Families of rows that turns and mirrors carry onto each other, the same ones carrying the whole set onto itself: the rest of each named row's family, in list order:
10 families of 4 rows:
zot: | -.21 | -.47 |  .20 |  .05 |  .11 |  .00 | -.04 |  .20 | -.06 |
dabem: | -.01 | -.12 | -.04 |  .15 | -.27 | -.06 | -.07 |  .03 |  .25 |
Tum: | -.25 | -.42 |  .23 |  .10 |  .04 | -.04 | -.14 |  .09 | -.14 |
raduk: | -.02 | -.25 | -.04 |  .23 | -.25 |  .19 | -.14 |  .03 |  .03 |
kas: | -.15 | -.42 |  .31 |  .06 |  .11 | -.04 | -.10 |  .19 | -.05 |
Sulud: | -.10 | -.17 | -.05 |  .08 | -.31 |  .00 | -.07 | -.03 | -.04 |
gem: | -.04 | -.08 |  .10 |  .11 | -.26 | -.07 |  .01 |  .02 |  .26 |
Girem: | -.14 | -.22 |  .00 |  .03 | -.22 |  .08 | -.03 |  .02 | -.17 |
gugo: | -.02 | -.53 |  .21 |  .14 |  .11 | -.11 | -.06 |  .09 | -.01 |
nole: | -.04 | -.47 |  .13 | -.09 |  .13 | -.04 | -.14 |  .15 |  .21 |
gor: |  .14 | -.30 |  .19 |  .14 |  .14 | -.02 |  .01 |  .24 |  .12 |
Rutuf: | -.23 | -.16 | -.04 |  .09 | -.23 |  .06 | -.01 |  .02 | -.08 |
Sel: | -.04 | -.06 | -.04 |  .14 | -.21 |  .01 | -.02 | -.05 |  .22 |
gafa: | -.09 | -.49 |  .24 | -.10 | -.05 | -.02 |  .04 |  .14 | -.03 |
rozum: |  .04 | -.34 |  .12 |  .09 |  .23 | -.04 | -.10 |  .24 |  .10 |
bineb: | -.23 | -.38 |  .22 |  .13 |  .14 | -.06 | -.03 |  .11 | -.11 |
Rasum: | -.15 | -.13 | -.02 |  .13 | -.22 |  .06 | -.09 | -.09 | -.07 |
saf: | -.11 | -.19 | -.04 |  .33 | -.14 | -.03 | -.14 | -.01 |  .25 |
pem: | -.08 | -.28 |  .26 |  .10 |  .13 |  .09 | -.05 |  .28 |  .25 |
Ged: | -.07 | -.29 |  .15 | -.03 |  .18 |  .07 |  .09 |  .17 |  .23 |
Vaduk: | -.05 | -.14 | -.05 |  .03 | -.18 | -.01 | -.17 | -.06 | -.10 |
digef: | -.26 | -.13 |  .03 |  .00 | -.18 |  .10 | -.22 | -.04 |  .04 |
mup: | -.07 | -.15 |  .08 |  .18 | -.24 | -.01 | -.29 |  .03 | -.08 |
sus: | -.04 | -.30 |  .22 |  .10 |  .09 | -.18 | -.06 |  .29 |  .22 |
Gegil: | -.19 | -.21 |  .05 |  .06 | -.26 | -.05 | -.15 | -.02 |  .32 |
Sab: |  .07 | -.11 |  .02 |  .04 | -.09 |  .07 | -.07 | -.15 |  .02 |
kem: |  .06 | -.20 |  .06 |  .25 | -.25 |  .14 | -.13 | -.02 |  .16 |
Gof: |  .02 | -.13 |  .04 |  .13 | -.17 | -.04 |  .07 |  .02 |  .33 |
tok: | -.03 | -.33 |  .30 |  .06 |  .14 | -.07 | -.04 |  .22 |  .24 |
vaf: | -.19 | -.51 |  .30 |  .10 | -.03 |  .05 | -.05 |  .19 | -.02 |
zanof: | -.02 | -.20 | -.09 |  .16 | -.16 | -.11 | -.04 | -.09 |  .26 |
Rasir: | -.14 | -.11 |  .02 |  .01 | -.28 |  .16 | -.17 |  .04 |  .06 |
Patof: | -.21 | -.55 |  .15 |  .13 | -.02 |  .03 | -.15 |  .26 |  .15 |
Guz: | -.13 | -.39 |  .21 |  .12 |  .16 | -.07 | -.04 |  .26 |  .22 |
bez: | -.07 | -.26 |  .18 |  .14 |  .10 | -.11 | -.11 |  .24 |  .32 |
sanal: | -.11 | -.48 |  .18 | -.07 |  .17 |  .02 | -.12 |  .02 |  .08 |
Ros: | -.03 | -.49 |  .14 |  .18 |  .07 | -.01 |  .05 |  .14 | -.09 |
vomad: |  .02 | -.34 | -.17 |  .08 | -.24 | -.04 | -.03 |  .02 |  .12 |
senen: | -.16 | -.22 |  .04 |  .13 | -.30 |  .08 | -.05 | -.08 |  .26 |
gapi: | -.10 | -.29 |  .37 |  .09 |  .12 |  .11 | -.19 |  .12 |  .14 |

Same family as saf: gafa, Ged, mup
Same family as Guz: kas, Sulud, Sel
Same family as digef: gor, Gegil, Ros
Same family as dabem: zot, Rasum, tok
Same family as bez: Tum, Girem, Gof
Same family as Patof: Sab, vomad, gapi
Same family as senen: gugo, rozum, Rasir

